In the rows, zero is written as 128.
Where one turn sends some rows of the set: a few examples, then the rows asked:
z_766: [120 124 128 100 124 147 139 113 140 110 102 120 145 125  99 110 105 160]
z_209: [128 141 149  86 147 126 119 150 146 117 108  99 147 145  95 126 117 131]
z_650: [141 135 152 114 127 146 130 112 125 107 152  90 141 115 124 106 101 155]
z_291: [112 129 152  85 131 127 139 131 119 122 127 142 150 126 136 143 109 136]
z_897: [116 120 158 117 116 131  95 152 128 112 131 131 141 144  98 100 110 157]
z_670: [104 129 157 110 132 147 132 124 157 105 155 105 147 140 152 123 128 152]
z_188: [138 127 155 117 136 148 133 113 123 112 154  86 138 116 120 117 104 156]
z_846: [123 110 150  91 144 130  97 137 127 128 128  91 142 167 143 107 114 146]
z_598: [116 125 131  93 124 142 140 112 133 116 103 123 148 131 102 111 100 161]
z_150: [144 113 133  98 151 147 110 136 141 151 145 110 115 127 125 117 128 137]
z_298: [125 124 154  99 133 129 135 162 129 116 140 121 129 135  96 107 137 120]
z_179: [117 120 128  86 119 144 139 112 136 112 108 120 142 137 108 101 109 166]
z_926: [144 136 155 115 143 150 132 106 122 111 147  97 132 115 122 115 111 154]
z_623: [109 118 151  93 145 129 103 132 121 127 121  88 146 168 139 107 120 138]
z_244: [141 103 135 100 150 135 105 133 141 147 141 106 115 127 117 124 118 137]
z_435: [134 118 143  98 120 159 142 133 137  89 126 125 149 141 109 123 139 159]
z_339: [141 106 128 100 154 142 109 136 139 147 138 103 114 131 124 118 125 139]
z_415: [130 131 151  97 145 130 133 156 138 113 145 120 136 135  86 111 135 123]
z_624: [115 133 159  85 129 140 132 128 121 127 123 147 136 125 140 133 112 127]
z_394: [100 135 152 109 129 149 135 129 162 117 156 109 141 143 150 118 127 144]
z_823: [110 129 157 116 123 130  88 155 130 107 130 127 139 144 105 102 119 156]
z_221: [123 135 165  90 117 160 109 123 117 107 145 136 146 129 113 139 119 147]
z_945: [136 107 123 108 158 143 107 130 142 144 134 112 121 120 122 112 126 137]
z_711: [122 103 148  98 141 124 107 139 131 125 122  89 140 171 137 113 115 145]
z_821: [110 121 148 113 117 135  94 152 133 110 136 131 139 146  97  92 111 149]
z_27: [130 121 140 118 122 123 114 127 111 121 149  87 150 156 115 116 134 128]
z_71: [107 134 147 113 124 145 136 131 155 107 160 110 137 141 152 129 121 146]
z_940: [114 124 142 117 117 136  90 150 126 112 129 128 141 141 101  92 110 151]
z_83: [102 135 154  86 127 129 130 128 123 115 121 140 144 126 136 140 115 126]
z_556: [143 106 128 105 149 139 101 123 144 150 138 106 124 127 118 117 119 133]
z_34: [125 114 146  95 139 129 101 135 125 124 129  90 146 172 140 101 119 151]
z_605: [123 132 129 107 143 116  89 147 137 111 117 132 133 130 112 132 116 150]
z_573: [121 128 150  93 134 131 138 162 133 122 140 118 135 136  99 109 137 114]
z_870: [128 121 155  95 134 126 138 158 137 117 146 124 136 137  90 114 136 126]
z_240: [139 138 149 121 135 140 129 109 114 113 151  99 137 116 124 100 109 156]
z_950: [119 111 147 101 138 124 107 132 127 130 121  88 141 170 143 116 125 139]
z_99: [117 117 133  87 117 152 133 122 138 114 102 122 151 130 108 113 109 171]
z_955: [117 129 149  81 135 140 135 131 114 121 126 146 142 127 131 142 114 131]
z_443: [105 121 151 116 129 145 129 130 155 106 159 106 144 141 153 130 121 151]
z_128: [127 137 120  84 119 141 131 132 159 128 147 104 135 143 140 128 107 160]
z_542: [117 121 133  95 121 147 141 120 140 121 106 120 150 128 103 117 100 171]
z_12: [154 140 148 104 127 137 127 136 121 122 130 103 141 130 152 121  93 150]
z_433: [129 127 155  96 146 137 140 157 132 108 136 118 129 133  96 106 135 118]
z_385: [108 132 154  86 126 129 136 128 125 122 116 144 143 121 136 138 112 133]
z_539: [131 113 140 133 119 152 102 136 154 140 143 107 142 135 120 119 132 128]
z_622: [103 131 152 105 129 145 126 120 159 104 152 109 142 146 153 125 128 155]
z_495: [135 134 152 122 141 150 131 108 121 110 155  96 135 116 122 116 109 159]
z_13: [103 127 151 107 121 138  86 146 130 103 135 129 132 140 106  97 114 155]

z_955 -> z_823
z_940 -> z_150
And these:
z_291 -> z_897
z_339 -> z_670
z_128 -> z_435
z_179 -> z_433

Where one turn sends some rows of the set: a few examples, then the rows asked:
z_171: [114 109 192  99 142 115 125 146 102 148 146 148 126]
z_938: [124 105 188  97 137 119 131 144 102 157 148 146 127]
z_145: [116 101 184 125 141 103 131 151 109 147 141 144 104]
z_621: [134 139 142 134 153 120 149 159 126 142 116 150 133]
z_392: [146 146 158  91 162 104 114 165 120 143 113 143 101]
z_429: [147 116 157  78 151 109 112 147 136 147 116 158 108]
z_655: [150 147 150 115 118  89 136 142 114 154 144 129 118]
z_5: [123 142 162 129 133  92 154 158 139 148 124 157 136]
z_190: [122 139 156 145 135 101 145 139 117 152 111 159 130]
z_617: [136 141 144  86 152 116 117 156 110 139 115 173 105]
z_185: [138 137 147  79 152 116 118 165 115 135 110 171 111]
z_42: [146 147 142 101 123  92 128 145 111 126 144 151 106]
z_158: [126 142 153 140 135 105 144 138 119 164 113 158 130]
z_194: [120 147 159 135 141 105 143 143 121 162 113 154 141]
z_511: [129 104 189 101 136 115 123 143 104 156 140 139 124]
z_400: [142 133 158  92 117  96 137 157 110 140 159 137 120]
z_29: [129 112 188 114 146 112 121 132 116 126 152 145 120]
z_874: [135 144 152  83 158 111 108 153 113 142 110 167 109]

z_185 -> z_511
z_400 -> z_655
z_392 -> z_29
And these:
z_874 -> z_171
z_617 -> z_938
z_429 -> z_145

Where one turn sends some rows of the set: a few examples, then the rows asked:
z_784: [131 134  94 140 125 115 118 123 113 146 129  93 135 127 131 123 124 146
 119 111 126 116 127 118 127 112 128 122 104 135]
z_877: [126 143 131 112 141 130 114 131 129 142 133  93 118 105 120 151 137 116
 146 108  93 155 132 132 142 127 124 122 122 131]
z_841: [121 128 139 122 117 119 107 161 117 132 126 125 120 125 120  99 124 121
 129 111  99 139 136 120 145 106 138 144 135 117]
z_845: [140 124 136 103 110 148 137 121 137 119 134 133 141 136 135 114 152 125
 138 139 135 108 119 135 135 133 127 118 154 142]
z_228: [135 133 149 124 101 129 131 136 112 131 156 113 120 130 130 121 108 110
 118 119 120 150 141 124 134 119 129  98 117 125]
z_893: [111 141 135 131 129 145 116 126 130 130 131 120 122 149 131  98 133 109
 138 132  91 134 140 124 126 116 133 151 134 138]
z_450: [116 127 129 138 145 125 125 117 146 136 108  98 100 120 131 143 118 161
 132 132 108 134 133 131 134 146 158 126 114 124]
z_347: [122 125 146 114 137 128 137 118 128  97 129 125 141 151 115 127 119 111
 114 142 105 120 137 144 134 133 150 130 142 121]
z_328: [141 126 165 125 122 117 125 113 136 102 157 131 121 146 136 139 112 128
 127 119 123 128 145 131 132 139 146 132 140 134]
z_828: [138 121 124 138 101 130 141 125 130 144 134 118 116 115 166 124 131 136
 121 140 138 122 131 124 130 105 136 140 104 142]
z_22: [121 121 132 121 122 109 134 137 126 144 120 143 139 164 115 155 141 130
 115 139 127 107 139 121 120 130 130 152 133 143]
z_774: [132 132 119 107 121 116 133 136 123 154 100 139 111 112 143 113 151 110
 139 131 121 144 145 135 127 119 123 131 103 114]
z_447: [120 179 127 128 148 108 117 122 143 128 126 135 146 138 127 134 136 132
 129 111 117 137 113 146 130 129 139 148 111 120]
z_305: [100 139 140  94 127 136 126 130 131 128 126 127 129 107 130 129 139 105
 169 129 122 133 131 131 129 130 132 144 150 123]
z_460: [100 151 142 124 152  98 120 144 134 140 121 117 109 124 127 143 113 148
 123 148 119 135 125 130 139 132 154 112 112 141]
z_778: [108 146 132 121 109 131 148 121 150 140 128 154 127 110 115  98 123 141
 116 137 140 134 122 131 133 132 123 125 137 111]
z_457: [135 122 139 141 146 115 119 137 143 126 116 155 143 134 106 145 129 133
 130 123 139 136 125 126 144 151 142 138 129 160]
z_699: [134 123 151 125 124 136 120 144 124 137 143 104 117 116 136 163 142 138
 116 123  92 150 131 126 145 124 117 122 126 147]
z_82: [117 167 133 127 112 130 138 135 144 115 134 143 150 132 143 150 127 113
 134 155 130 134 122 140 113 133 138 129 109 115]
z_151: [149 136 146 114 129 123 131 109 129 106 143 129 114 129 142 131 118 125
 113 111 116 144 127 138 137  98 147 101 129 129]
z_996: [121 134 133 144 121 111 117 161 120 140 125 133  95 106 139 137 138 142
 137 128 146 149 134 119 133 121 113 132 147 141]
z_229: [123 125 124 124 127 136 127 133 115 127 144 111 113 112 144 113 112 125
 128 105  99 145 153 111 124 112 122 118 141 105]
z_949: [122 128 108 122 115 116 139 106 136 111 128 135 152 111 147 144 106 117
 133 115 145 131 133 128 119 145 146 132 120 113]
z_428: [ 87 159 126 117 123 108 124 123 130 127 130 151 126 109 115 126 107 151
 129 124 144 134 127 122 122 123 127 111 137 128]
z_883: [115 118 128 154 115 134 130 136 133 130 111 118 120 136 127 141 125 153
 111 149 106 139 125 105 138 153 148 122 111 140]
z_476: [ 98 168 131 118 134 114 141 119 145 137 133 121 101 112 122 129 112 140
 147 148 134 135 148 138 125 131 134 116 123 133]
z_299: [144 138 122 121 138 126 143 100 150 133 124 132 119 159 122 158 153 140
 126 110 129 121 144 141 122 130 132 139 126 126]
z_530: [109 131 137  95 129 125 113 123 127 125 130 144 149 129 134 115 140 112
 146 117 138 119 109 121 134 134 135 130 156 146]
z_6: [115 145 108 136 136 135 123 122 125 153  97 123 114 116 120 110 140 124
 135 118 129 154 118 148 126 114 114 127 138 143]
z_832: [110 139 132 144 129 142 108 159 123 151 115 133 148 137 114 125 129 137
 136 139 129 132 120 131 108 148 108 119 138 132]
z_920: [130 125 121 130 162 118 152 135 125 140 130 113 109 105 130 126 134 125
 118 131 147 145 138 126 141 142 118 104 138 114]
z_37: [119 136 136 124 123 136  92 128 129 105 128 121 139 156 113 124 122 126
 146 124 104 112 129 130 114 123 147 132 139 121]
z_810: [103 148 125 140 125 112 126 129 135 134 129 113 126 123 128 155 125 141
 125 123 110 132 142 139 127 122 126 182 127 125]
z_754: [133 132 122 116 123 124 146 119 142 143 133 121 111 126 141 157 140 109
 115 118 131 151 155 144 124 144 121 114 108 102]
z_709: [125 128 121 116 128  95 107 146 120 137 125 146 119 115 156 150 137 126
 122 105 129 150 145 113 122 134 120 115 112 114]
z_853: [122 112 134 138 129 127 115 130 126 133 131 115 122 114 117 168 118 125
 124 128 162 139 117 124 125 128 137  96 123 132]
z_239: [140 133 143 140 151 156 146 109 146 121 121 139 118 126 132 148 147 135
 137 143 141 140 125 136 128 128 138 111 116 143]
z_632: [124 117 113 132 146 143 134 131 157 129 102 136 138 114 116 143 125 131
 135 142 116 125 136 145 117 137 124 144 157 125]
z_401: [156 112 137 119 128 138 136 124 125 128 135 105 130 126 124 136 148 149
 110 108 107 133 130 137 157 140 120 112 133 137]
z_836: [110 124 121 121 117 117 106 132 109 161 112 139 132 138 141 126 136 121
 142 127 125 123 138 106 100 126 117 138 114 138]
z_958: [138 101 126 117 102 139 125 116 126 117 137 118 142 132 132 146 136 136
 113 119 126 118 124 125 138 132 123 115 153 157]
z_765: [101 153 145 104 145 126 116 156 111 131 133 121 135 113 125 140 140 112
 154 126 103 148 128 117 135 135 124 120 130 126]
z_775: [132 124 111 107 139 125 132 125 128 148  97 131 135 142 117 120 147 136
 140 132 119  99 136 132 110 120 127 138 129 108]
z_55: [142 127 103 145 113 137 132 122 157 129 105 130 125 125 116 112 133 150
 114 131 111 133 112 114 142 139 144 116 123 123]
z_601: [116 129 118 144 100 131 119 121 159 138 132 153 129 120 133 118 119 146
 109 130 128 133 114 100 123 135 125 130 141 134]
z_760: [118 148 119 138 132 122 144 157 108 136 127 103 135 131 121 130 139 154
 115 143 107 117 142 132 134 123 117 140 113 109]
z_639: [142 125 132 123 128 109 147 136 120 123 127 148 144 117 160 112 130 142
 116 121 145 126 124 120 145 135 147 126 108 117]
z_200: [129 138 135 119 122 114 125 136 129 127 129 142 129 154 128 179 146 131
  99 117 135 139 127 135 126 124 135 108 110 124]

z_601 -> z_450
z_200 -> z_774
z_239 -> z_996
And these:
z_229 -> z_37
z_877 -> z_530
z_810 -> z_949

